One turn moves every row onto another: examples first, then more rows asked:
k_190: [-13.3  15.3  -6.8 -18.3  -6.4 -39.0 -28.9  22.7  -5.6  32.0   9.2  50.2
   9.0  12.4  -0.9  14.6 -14.7  13.9 -14.2   1.5  13.2  12.6]
k_553: [  0.1  18.6  14.7  -1.6 -18.1   6.2   0.4  37.4  26.7  18.1 -27.4  21.8
  -8.0   4.5 -14.9  15.2 -34.6  -5.8 -15.7 -23.4  27.6   4.6]
k_131: [ -5.8   3.4 -19.2   1.5  -6.0  -6.0  -6.0  28.9  32.3  30.6  11.1   8.4
 -16.7   2.5 -10.7  -6.6 -31.2  16.0   3.7 -10.2  11.5  -2.0]
k_911: [ -8.3  11.7  -3.4 -19.3 -21.9 -33.7 -42.2  11.9  20.2  24.3  11.8  52.4
  13.8  20.4  -4.4  -4.0 -20.3  12.3 -16.7  -0.4  18.2   6.6]
k_316: [-10.2  -1.1 -14.2  11.9 -12.0  -8.3  -9.1  21.4  32.4  23.5  -4.4   8.9
 -24.9   3.8  -9.5  -3.9 -35.4  10.8   1.7  -4.8  11.2   1.4]
k_501: [ 14.0 -23.2   9.7 -13.3 -32.9  -6.4 -16.7  45.1 -11.7  42.8  -4.5  47.0
   7.9  -0.7 -27.6   0.1   3.6  -2.0 -25.0  -7.1 -19.5  24.8]
k_153: [ 21.3 -19.9   5.4 -39.9 -41.8   6.9 -14.1  -7.6  14.2  21.3 -13.5  10.1
   0.5   9.7  -9.2 -11.9   0.7  -3.0   8.1 -16.2  -3.4   5.7]
k_366: [ 15.0 -25.7  13.5 -17.7 -44.5  -0.8 -26.4  36.3  12.9  39.6  -3.0  51.8
  10.9   2.8 -34.1 -13.2   1.5  -4.0 -28.2  -9.2 -16.8  15.7]
k_280: [  8.2  21.6  11.0 -13.4 -18.7  10.0  -0.2  44.9  38.0  25.6  -9.8  28.1
   0.9   4.3 -15.7   7.8 -29.8   0.4 -13.9 -24.6  28.3   0.0]
k_823: [  1.6   1.4  16.0 -17.2 -46.8  12.2 -24.3   4.3   4.4  32.3 -17.5  27.9
  29.0 -19.0  -0.4  13.6   3.1   4.2 -21.8  26.6  -4.8  23.9]
k_586: [ 13.4 -20.2   3.1 -30.4 -35.5  -1.1  -8.0  -5.6  -9.8  21.7 -27.3   7.0
  -7.6   5.5  -4.3   6.2  -4.3  -7.0   8.5 -16.4 -10.2  14.8]
k_510: [  6.8 -29.4  16.8  -1.7 -43.7  -9.5 -25.3  32.7  -1.2  32.7 -18.3  46.8
   1.2   0.5 -27.8  -2.2  -6.4  -9.9 -29.9  -8.1 -21.5  23.1]
k_662: [-10.0   1.7 -16.0  11.0  -1.6 -10.0  -4.0  30.9  19.7  31.9   2.2   7.0
 -20.6   0.4  -6.8   2.8 -32.3  15.1   4.9  -7.8   7.4   4.6]
k_731: [ 23.4 -15.8  -0.8 -43.3 -28.8   5.2  -2.8   6.9  -7.8  31.0  -7.0   8.7
  -3.0   5.4  -4.8  -0.7   6.1   2.7  12.5 -16.3  -8.5  11.3]
k_468: [  3.7   2.8  13.7 -27.1 -45.7  14.1 -24.3   7.6   8.4  37.6  -9.6  30.2
  31.0 -20.1  -1.1   9.3   7.9   8.7 -20.8  22.8  -1.9  21.9]
k_913: [  3.4  24.3  11.0  -9.1  -9.4   8.1   7.7  52.5  15.2  29.3 -12.6  26.6
  -3.4   1.4 -13.8  20.5 -27.9   0.8 -10.5 -22.9  23.3   7.1]
k_250: [  2.8   2.9  12.5 -23.5 -41.0  12.1 -20.3  10.9  -3.4  38.4 -12.6  29.0
  28.9 -20.4   1.9  15.4   6.6   8.6 -20.5  22.7  -5.2  25.0]
k_462: [-19.7  11.0   2.6  -3.2 -18.6 -40.9 -41.0   8.4   1.6  20.3 -11.0  48.2
   2.9  16.1  -1.6  11.5 -25.1  -0.2 -17.6   4.6  11.5  13.8]

k_823 moves to k_250
k_586 moves to k_731
And these:
k_280 moves to k_553
k_510 moves to k_501
k_190 moves to k_911
k_131 moves to k_316

